Each named turn below is shown by a few rows before and after it. Which turns, in which order, take the first row of each later pair to the second? The first pair is answered.
turn j_689:
[ -5  -5  17  26  14 -27  28 -11  13  19  18   9  -2   1  -3   9  -7] => [ -9   8  12  20  10 -20  25 -15  10  21  28  17 -13  -7  -5   8   1]
[-13  24  -9 -16 -23  17 -12   8   5   8  -8   6 -32 -36  -6   5  14] => [-12   4  -7 -13 -18   8 -14 -10 -25 -14  -6 -31 -10  20 -14  13  33]
[-13 -11   8  -1   1   2  14 -11 -10 -10  56  33  -2  15  -1 -10  -2] => [ -8 -28  11   1  12  -6  21 -11  -8 -12  44  23  14  27   1  -9 -11]
turn j_300:
[-26   6   3 -21 -12  -8  -6   2  -5   5  -2   1  -2  -2 -18  30  15] => [-10 -18  -9   7   6 -12  12 -15 -20   6  11  -7   8  30  -2  16  18]
[ 15  28  11  -2 -22  -1 -18  21   5  -2 -13  -9  -9   3   7 -18 -15] => [ 26  20   5   7 -15   1 -12  12  -5  -3 -15 -24  -4  21  10 -21  -6]
[ 20  10  -4  18 -13   3 -11  -7  19  -2   4  26 -12 -19  15 -23  -9] => [ 16  21  -5  -6 -19  15 -29  -5  15  -9 -23  -6 -13 -15  -1  -3  16]
[ 13  11   8   8 -20  -9   4  -1  36 -15 -20   6   3 -26   5 -31  -1] => [ 15  10   4   3 -14  -2  -2  -5  26 -21 -36 -21   7  -9   1 -23  19]
turn j_953:
[  2  -5  20   2  -8  -2   4   4   0 -15  -5 -11  16   4  18 -20 -14] => [  8   1  14   7 -11   6  -2  -1  -4 -19   2  -9   7   5  23 -25  -4]
[ 33  -9 -21  27  18  18  -2  -2  -8  18 -16   4  -2 -15  36 -36   7] => [ 12 -13  -6  22  17   2  14   8   4  26  -9  28   2 -34  30 -29 -22]
[-18   7  -3  -4  -2 -17   7  15  -4  16  27  33 -14 -26   4 -24  -1] => [-17 -19  10 -19  14 -29  12  25  -1  11 -24 -16  21  -1  -9  -4  -3]
[ -6  18  -3  13 -23  12 -23   7   9  -9   3   4 -20 -17   0 -11  12] => [-20   5  15   2 -18  -8  -6  22  21  -5 -12   4  -7 -22 -11  -1  -9]
turn j_738:
[-16  -4  -6  -4 -13   1   4 -16 -13   2  36  10 -17   3  -8   2   5] => [-26  -2  -2 -22 -15   4  -2  -6  -9   2  16  -1 -16  -6 -21  15   9]
[ -4  28   5 -11 -25 -11 -26  15   4  -9  16  20 -17  -3 -15   2  -2] => [ -8  16   9  -8 -20 -22 -14  17   7  -5  21  30 -11  -4 -15   1 -17]
[-21   6 -13  -6 -15   7  14  -9 -18   3  26  -7  -6  -3  -5   2  14] => [-32   2  -7 -15 -13   0  21   1 -11   7  16  -5  -2 -10 -12  11   5]

Each pair is two turns apart.
[ 40 -11  -8   4   9   6 -12  -2  -5  -5 -21 -19  -5  -2  20  -6   1] => [ 18  14  -6 -16  -7  17 -21   6  -2  -5 -14  -4 -22 -25   6   3   6] => j_953 then j_300
[-24  17  -1  -2 -12 -11  18   6   2   4   5  18  -4  -9  -5  15  -9] => [-22  10  -1  -2  -9  -9  15  -3 -14  -7   0  -9   7  18  -8  20  11] => j_689 then j_953
[ -4  19  -4 -11   8  10  -6   3   1   8 -26  -4 -11 -15  -3  11  16] => [ 12   5 -15  11  19  10   5 -12 -12   8 -12  -7  -9   8   8   0  24] => j_953 then j_300
[  3 -15   4  -8   7   0  -9   5   2   6 -16  -2   3   1  -3  14  -9] => [ 14  -8  -5   6   2   8 -10  -4  -2   7   5  13  -8   3  10  -2  -5] => j_953 then j_300
[-22 -26   7  -3  -1 -14  15  -8  -8 -11   3 -17  30  35  -6  17  -8] => [-38  -7  15 -23 -14 -11   2   6   1 -11  -6 -10  21  11 -19  29 -13] => j_300 then j_300
[  7  10 -13  14   4   8   6  -4  -1   7  15  -5   1  20 -13   0  17] => [12  9 -9 17 11  5 14 10 18 18  2  8 -2 -3 -7 -6 -4] => j_689 then j_689
[  1  14   5  10 -11  14  -6   8   4   7   5  42  -8 -26   3 -18  -9] => [ -5  16  12   0 -12  11  -7  15   8   6  -6  38  -5 -30  -2 -10 -10] => j_738 then j_738
[-13  -5  -6   5  22 -10  33  -6 -10  15  -5 -11  14   6  -2   8  11] => [-20  16 -12  -1  12   0  28  -5  -8  21   7   7  -5 -16  -5   8  17] => j_689 then j_689
[  7 -12   1   4 -12   1   8 -11  13  -5 -20 -22 -14  -3  -9   4  15] => [ -1  -7   7   1 -18  -2  10  -5  23   2 -13   1 -19 -23  -8  -1  -3] => j_300 then j_300
[  4   6   6  -4 -14  11 -18  -8  -8 -23 -21 -36   7  22  -8 -11   4] => [  3  27   3  -7 -17  19 -18   8  13  -5 -23  -3 -14 -25  -2 -20 -14] => j_689 then j_689
[ -2  -7  -9   5  10  -7  31 -10  14  14   7  30  -7 -34   1  -3 -15] => [-10   6 -10 -23   1   8   7 -14  -1  -3 -25 -20  -2 -13 -21  26  24] => j_300 then j_689
